One vector is turned by the same rotation once a tick. Each row is the vector after some number of ticks, and that number follows the row.
The counts run from 0 to 1091.
-1.814 -1.482  0.256 -0.715 -1.910 -0.319  2.369 -3.669 -3.178  1.753 -0.440 -0.143  0.768  2.149  2.862  0.424  0.036 -5.357  1.412  1.888  0.432 -0.913  2.313 -0.982  0.212 -4.022  1.945 -1.588 -2.144  0.376  0.899 -3.706 -0.500  1.303  0.432  1.716 -0.082  0.004  1.012 -2.195 -0.749 -4.156 -1.817 -> 872
-0.347 -2.849 -0.568  2.082 -2.412  4.270  2.073 -0.662 -0.248 -0.408  0.305  0.002  1.212  2.310  1.169  1.308 -0.086 -4.509  0.782  1.811 -0.611  0.017  1.265  1.051 -0.075  0.821 -1.871 -1.348 -1.673  1.536 -2.017 -3.677  0.049  2.336 -2.310  1.629 -1.730  1.627  0.028 -3.994  0.020  1.499  0.864 -> 102
-1.803 -0.758 -0.451  0.959 -3.113 -0.325 -0.397  0.222  0.397 -0.544  3.249  0.361  0.914 -1.393  0.756 -1.552  0.740 -6.941 -1.692  4.065  0.611  0.896  0.836  0.444  0.968 -4.534 -0.252  0.762 -1.306  2.488  1.054 -2.325  0.369 -0.587 -2.591  0.108 -2.760 -0.272  2.174 -0.250  0.512 -0.014 -0.046 -> 738
 1.486  2.053 -1.437  1.272 -0.887  0.776  1.187 -0.858 -2.654 -0.320 -5.391  2.618  3.956 -0.217  0.149  1.948  1.000 -2.769  1.054  0.299 -0.800 -2.167 -0.370 -1.649  0.108 -0.184  0.722  0.316  1.448 -1.677  0.338 -3.016  0.033 -0.404 -2.526  1.336 -1.841 -1.841 -0.891  2.809 -1.794 -3.796 -1.678 -> 330
 0.623  3.748 -2.933 -2.755 -2.303  1.896 -2.482 -1.053 -1.032 -1.727 -1.737 -1.034  3.020  0.280 -1.562  1.456  2.166 -2.784 -2.507  1.636  0.952 -0.641  5.310 -0.912  1.581 -2.299 -1.180  0.871  0.754  1.660  0.048 -0.644  2.226 -0.902 -2.064 -1.084  0.815 -1.389  0.216 -1.261 -2.904  1.094  1.638 -> 826
-0.948 -1.366  0.127  1.890 -2.583  1.144 -1.034 -0.932 -2.096  0.720 -1.251  0.538 -0.864 -0.532 -0.027 -2.114  1.377 -4.717 -0.514  6.002  2.748  1.973  0.088  0.415  0.107 -4.419  1.228 -0.007 -1.108  1.904  1.364  1.571  0.179 -0.367 -4.669  0.643 -0.440 -2.388  1.292 -1.688 -0.911 -1.052  1.488 -> 284
 1.116 -1.718 -1.287  3.673 -2.113  4.896  0.836 -1.597  1.097 -0.506  1.636  0.469  2.083  3.601 -1.328  1.985  0.695 -1.261  0.014  0.965 -0.672  2.984  1.367  2.722  1.535 -0.516 -0.217  1.607 -1.009  1.625  0.547 -0.772 -0.275  2.952 -4.216  1.718 -2.253 -0.894  1.051 -2.071 -1.093  1.973  0.164 -> 764
-1.429 -2.908  1.553  1.645 -2.238 -0.966 -2.075 -1.908  1.415  4.700  0.619  4.522  1.979  2.532 -2.284 -3.058  0.748 -0.355  0.710 -0.953 -0.477  0.367 -0.495 -2.092  3.256 -1.354  1.735 -1.461  0.615  2.175  2.773  0.972 -0.914  0.720  0.770  2.086 -0.693 -0.242 -0.145  1.994  1.682  0.915  3.047 -> 572
-1.792 -1.639  0.723  0.311 -2.390  2.459  2.653 -1.755  0.700 -3.249  3.116  1.224 -1.206  0.742  0.157  1.245 -0.207 -3.219 -1.806  4.097 -1.173  4.224  2.122  0.317  1.565 -0.802  1.470  0.440 -1.691 -0.229  0.901 -1.289  1.815 -0.632 -1.399  0.854 -4.592  2.376  0.516 -1.499  1.534 -0.145  1.770 -> 903
 3.432 -2.178 -0.230  3.082 -1.189  4.567  3.308  0.402 -2.491 -1.899 -1.179  3.792  3.422 -0.037 -1.656  3.959  2.780 -1.182  0.022  1.418 -0.683 -1.402  0.669 -1.342  0.330  0.341 -0.626 -0.835 -0.939  2.407  0.441 -1.326 -0.511 -1.077 -1.371  0.286  0.212  0.797 -2.534 -1.420  0.075 -0.091 -1.444 -> 772
-1.279 -3.516  1.059 -0.326 -2.381 -0.583  0.244 -3.238 -0.758  3.390  0.488  4.556  1.217  3.276  1.225  0.583 -1.277  0.796 -0.102  0.975 -1.774  0.048  0.714 -2.776  1.200  0.346  4.327 -3.303  2.199  1.277  1.145 -1.464  1.460  2.729 -1.225 -0.183 -3.268  0.030  1.369 -1.515  0.876  0.935 -2.026 -> 89
-1.931 -2.095  0.794 -1.950  1.650 -0.910  0.133 -2.108 -2.262 -0.309  0.381  1.005  4.808  1.544 -1.950  2.040  0.077 -3.033  0.013 -1.198 -0.906 -2.850  4.927 -2.140 -1.377 -0.659 -0.187  0.319  0.796  1.164 -0.073 -4.522  2.352  2.167  0.236 -0.409  2.634  2.152 -3.357 -0.117  0.267 -0.231  0.222 -> 213
-3.266 -1.373  1.559 -4.226 -2.958  1.212  0.902 -1.371  0.507  1.814 -1.331  2.657  0.164 -0.850 -2.284  0.630 -0.530 -2.542 -2.218  2.799  0.922 -0.162  0.066 -4.033  1.970 -1.837  4.746  1.114  0.101  1.424  3.414  1.150  1.471 -0.041 -1.754 -1.653 -1.032  1.998  0.242 -0.910  2.154  0.360  1.213 -> 908
-1.778 -1.798  0.950 -2.052 -1.197  0.779 -2.231 -3.101  1.703 -0.333  2.480  4.008  1.873  2.515 -1.079  2.535 -1.781 -0.270 -1.280  1.661 -3.253  0.039  2.137 -0.570  0.618  1.323  1.807 -0.556  0.052  1.581  1.085 -0.615  3.038  2.955 -2.361 -0.570 -3.074  1.182  3.063 -0.917  2.051  1.646 -0.410 -> 88
 2.410 -1.727 -0.840  1.054 -1.215  4.205  0.383 -0.621 -2.150 -3.200 -2.663 -0.389  1.536 -0.173 -1.389  3.066  2.312 -4.566 -0.163 -0.731 -1.105 -0.121  1.977 -0.644  0.194  2.822 -0.204  0.031 -2.868  0.425 -1.004 -2.307 -1.320 -0.771 -1.199  2.587  0.226 -0.065 -4.058 -1.507 -0.516  2.693 -0.558 -> 318
-2.368 -0.591  0.383  0.951 -2.292 -3.995 -0.547 -0.010  1.849  3.275  0.742  5.159  2.529  1.481 -0.182 -4.068  0.987 -1.959  0.224  0.479  1.291  0.561 -0.081 -3.334  1.058 -2.656 -1.354 -1.500  0.646  1.641  0.646  0.179 -0.855 -1.284 -1.675  1.926 -1.902 -1.292  0.278  0.026  0.339 -0.313  4.801 -> 730
 0.815 -2.479 -0.600  2.198 -0.826  0.601  1.966  0.319 -2.281  2.858 -1.367 -0.331  1.390 -0.381 -1.628 -0.346  2.782 -2.929 -2.730  0.932  2.373  0.603  1.546 -1.224  2.803 -1.631  3.901  0.173  4.050  2.090  2.124 -3.350  0.601  1.463 -2.051 -1.537 -0.653 -1.701 -1.910 -0.104 -1.170  3.143 -1.394 -> 795
-0.850 -4.705  2.477  0.825 -0.855 -0.049  0.541  0.539  1.173  3.683  2.155  5.269  3.788 -0.025 -1.388 -1.333  1.415 -2.066  0.687 -0.527 -1.027 -0.759 -0.896 -1.388  2.694 -2.618  0.055  0.320  1.103  3.525  3.751 -1.241 -1.460  1.149  1.476  2.389 -1.021  0.603 -0.632  2.036  0.369  0.708  0.095 -> 736
 0.375  0.365 -1.789  5.389 -0.783 -0.758 -0.956 -2.146 -0.781  1.197 -1.864  0.407  0.192  3.630 -1.474 -1.950  2.363 -0.011 -1.151  0.880  0.450  3.841  1.476  0.383  2.078 -0.665  2.951 -0.739  3.222 -0.722 -0.580 -1.388  2.171  1.273 -3.617  0.680 -3.166 -1.756 -0.413  1.958 -1.117 -0.071  2.423 -> 13
-1.252  0.687 -1.384  1.412  1.101 -1.917 -3.440 -1.327 -1.981  0.098 -2.714  1.683  3.807  0.685 -3.467  0.105  1.375 -2.126 -1.211  0.200  0.129 -3.210  1.834 -0.986  0.560 -0.655  2.052 -0.781  3.206  0.487  0.110 -2.253  3.817  0.712 -0.705 -0.757 -0.247  1.105  0.321  4.219  1.906 -1.698  1.643 -> 674
 0.524  0.229 -0.887  0.570 -1.773 -0.460 -3.081 -4.158 -0.921  1.915 -1.342  2.716  2.339  2.983  0.217 -0.145  0.537 -1.549  0.396 -2.775 -1.918 -3.563  1.287 -2.909  1.791 -0.210  3.569 -3.930 -2.155 -0.116  1.105 -1.864 -1.027 -0.460  1.979  0.946  0.113 -0.871  1.242  1.633  3.403 -0.452 -1.783 -> 861
 1.504  1.671 -1.124 -0.203 -2.313  1.215  0.121 -1.717 -1.120  1.412 -4.668  3.284  1.913  1.554 -0.491  1.192  1.658  2.400 -0.665 -1.239 -1.487  0.295  1.905 -1.993  4.705  1.160  2.776 -2.286  2.131 -0.124  1.771 -1.505  0.856 -0.968  1.992  1.185 -2.829  0.099  0.598  3.311 -0.499 -1.270  0.440 -> 513
-3.356 -1.765  2.166 -4.037 -2.063  2.879 -0.648 -1.792  2.360  0.456  0.173  2.059  2.556  0.935 -1.418  0.340 -0.401 -4.018  1.822  1.096 -1.224 -0.195  0.991 -0.651  1.538 -1.482 -1.034  3.244 -3.440  1.640  3.436  0.750 -0.803  2.230 -0.496  3.895  0.588  0.051 -0.041 -0.522 -0.100 -1.545  1.866 -> 99
-0.438 -2.139  0.239  0.016 -1.021 -0.779  3.397 -0.659 -1.403 -1.527 -0.269  4.250  2.370 -0.107  1.032  1.989  0.117 -3.730 -1.318  0.328 -2.656 -1.526  1.182 -2.316  1.144  0.657  0.471 -2.056 -0.147  0.609 -0.148 -4.752  0.745 -1.213  2.150  0.660 -2.259  4.083 -0.406  0.933  2.809 -1.300 -0.625 -> 242
-0.215 -1.440  0.398  2.194  1.092  0.059  1.192 -0.055 -1.227 -1.771 -1.417  4.230  3.514 -0.695 -4.351  1.731  1.686 -3.122 -1.371 -0.539 -0.863 -2.682 -1.118 -4.007 -0.453  0.795  2.366  0.733  0.893  0.064  0.996 -1.408  0.166 -2.394 -1.767 -0.837 -0.905  1.494 -2.871  2.722  3.539 -0.734  0.569 -> 458
-2.126  0.548 -1.738  1.360  0.542 -2.692 -3.161 -2.481 -1.241  0.481 -2.560  0.515  1.708  1.121 -1.715 -1.379  0.385 -3.264 -1.764  0.215 -0.263 -1.353  1.593 -0.704  0.789 -1.321  3.673  0.080  3.587 -0.964  1.037 -3.815  3.135  1.463 -1.444 -0.827 -2.287  0.124  1.637  4.404  1.532 -1.689  0.550 -> 517
 0.556  0.208 -1.205  2.104 -1.708  2.180 -3.091 -2.111  0.993 -2.034  1.588  2.179  0.313  1.394 -2.778  1.996  0.640 -0.935 -2.089  1.684 -1.450  2.682  0.418 -0.086  0.371  0.735  3.933  0.314  0.172 -0.131  0.112  0.397  2.090  0.607 -5.816 -0.179 -4.768 -1.941  1.853  1.320  1.584  1.892 -0.096 -> 303
-0.305 -0.162 -0.825  0.544 -0.447  1.164 -1.393 -0.195 -2.736 -2.871 -1.713 -0.676  0.191 -0.664 -1.733  0.813  2.642 -4.572 -3.455  2.550  0.341  1.165  4.395  0.785  0.536  1.733 -0.320 -0.924  2.205  0.719 -1.653 -3.280  4.332  0.285 -1.045  0.271 -1.979  2.117 -1.503 -0.030 -0.178  2.502  2.814 -> 347
 0.851 -0.737  1.337 -2.491 -1.532 -1.298  2.541 -2.817 -1.842  1.170 -2.458  4.306  2.290  2.731  1.548  1.527  0.946  1.499  0.730 -0.124 -1.408  0.461  4.093 -4.452  1.404  0.174  0.329 -2.983  0.581 -0.207  0.425 -1.010  0.496 -0.707  2.233  1.830 -0.006  0.354 -2.257 -1.032 -2.021 -1.935  0.150 -> 217
-0.490 -1.260 -0.840  2.750 -0.446  2.059 -2.030 -0.228  1.934 -2.250  2.263 -0.147  1.156  0.696 -4.438 -0.495  3.085 -1.675 -1.335 -1.269 -0.531  3.958  2.556  0.109  2.294  0.320  0.441  2.134 -0.433  0.439  1.368 -0.725 -0.289 -0.125 -1.212  2.175 -1.359 -0.881 -3.344  1.809 -0.200  3.237  2.985 -> 793
-2.477 -0.013 -0.387  1.969 -0.564 -1.402 -1.621  0.573  1.667 -0.534  0.967  4.461  4.120  1.565 -1.005 -1.552  0.293 -3.772  0.642  0.639 -0.442 -1.629  0.284 -1.856 -1.029 -0.585 -3.992 -0.554  0.346  0.797 -2.641 -1.145  0.729 -0.037 -3.364  0.814 -2.151  0.615  0.631 -0.546  1.496 -0.187  4.403 -> 888
-2.720 -1.655 -0.426  1.438  0.231  2.337 -0.387 -1.987  0.902  1.153 -0.573  0.248  2.335  2.628 -3.731 -0.462  0.151 -4.370  1.929 -0.481  1.323 -1.992 -1.009 -1.164 -0.371 -3.000  2.465  3.569 -1.484 -0.280  2.518 -0.570 -1.251  2.617 -3.688  0.942  1.516 -0.821 -0.932  0.928  1.835 -2.065  1.527 -> 762
-0.815 -4.063  2.331 -0.925 -2.595  1.215 -0.256 -1.937 -0.817  4.080 -1.283  3.578  1.470  0.196  1.387  0.126 -1.409 -2.243  0.164  2.366 -1.588 -0.219 -1.366 -0.364  1.421  0.750  1.156 -2.031  1.509  2.339  1.672 -1.432  0.423  4.456 -1.779  2.039 -3.443 -0.009  2.241 -0.894 -0.252  1.786 -1.324 -> 253
-0.753 -2.192  0.247 -0.539 -2.056 -0.595  1.212 -2.373 -0.823  4.438 -0.585  3.029  3.538  2.240  2.228 -0.230 -0.684 -1.538  1.526  0.948 -0.576 -0.532  1.921 -0.236  0.889 -2.771  0.620 -1.056  2.558  1.543  1.890 -3.359  0.483  4.482 -1.174  1.150 -1.201 -1.379  1.853 -1.060 -2.344 -1.000 -2.769 -> 707
 1.569 -0.051 -0.179  0.715 -1.947 -0.123  3.876 -0.761 -2.743 -0.118 -3.598  2.546  0.594  0.634  0.529  0.604  2.922 -0.160 -0.011  0.936  1.840  3.279  2.528 -3.503  0.849 -0.396  1.005 -1.005  0.413 -1.527 -0.477 -0.358 -0.770 -1.932 -1.615  1.595 -0.296 -2.203 -5.092 -2.188 -3.216 -0.539  1.341 -> 2
 2.433 -0.552  0.616  1.722 -0.821  3.614 -1.658 -0.600 -2.643 -3.543 -2.762  4.703  2.227 -0.905 -3.091  3.077  2.504 -1.868 -0.313  1.492 -1.723 -1.703 -0.195 -1.144 -0.146  2.209  0.380 -0.467 -1.614  0.927 -0.585  1.940  0.693 -2.338 -1.828  1.604 -0.562  0.352 -1.807  1.653  2.212  0.137  1.248 -> 779
 1.712  2.229 -2.132  2.679 -0.480 -1.655  1.433 -1.730 -1.186 -1.785 -1.381  1.955  2.790  3.405  0.666  0.421  2.018 -0.752 -0.071 -1.489 -0.557  1.327  4.411 -2.102  0.397  0.309 -1.448 -2.285  0.393 -1.563 -3.771 -3.683  0.353 -2.762 -0.483  1.556 -1.468 -0.427 -3.967 -0.042 -0.975 -0.786  2.076 -> 829
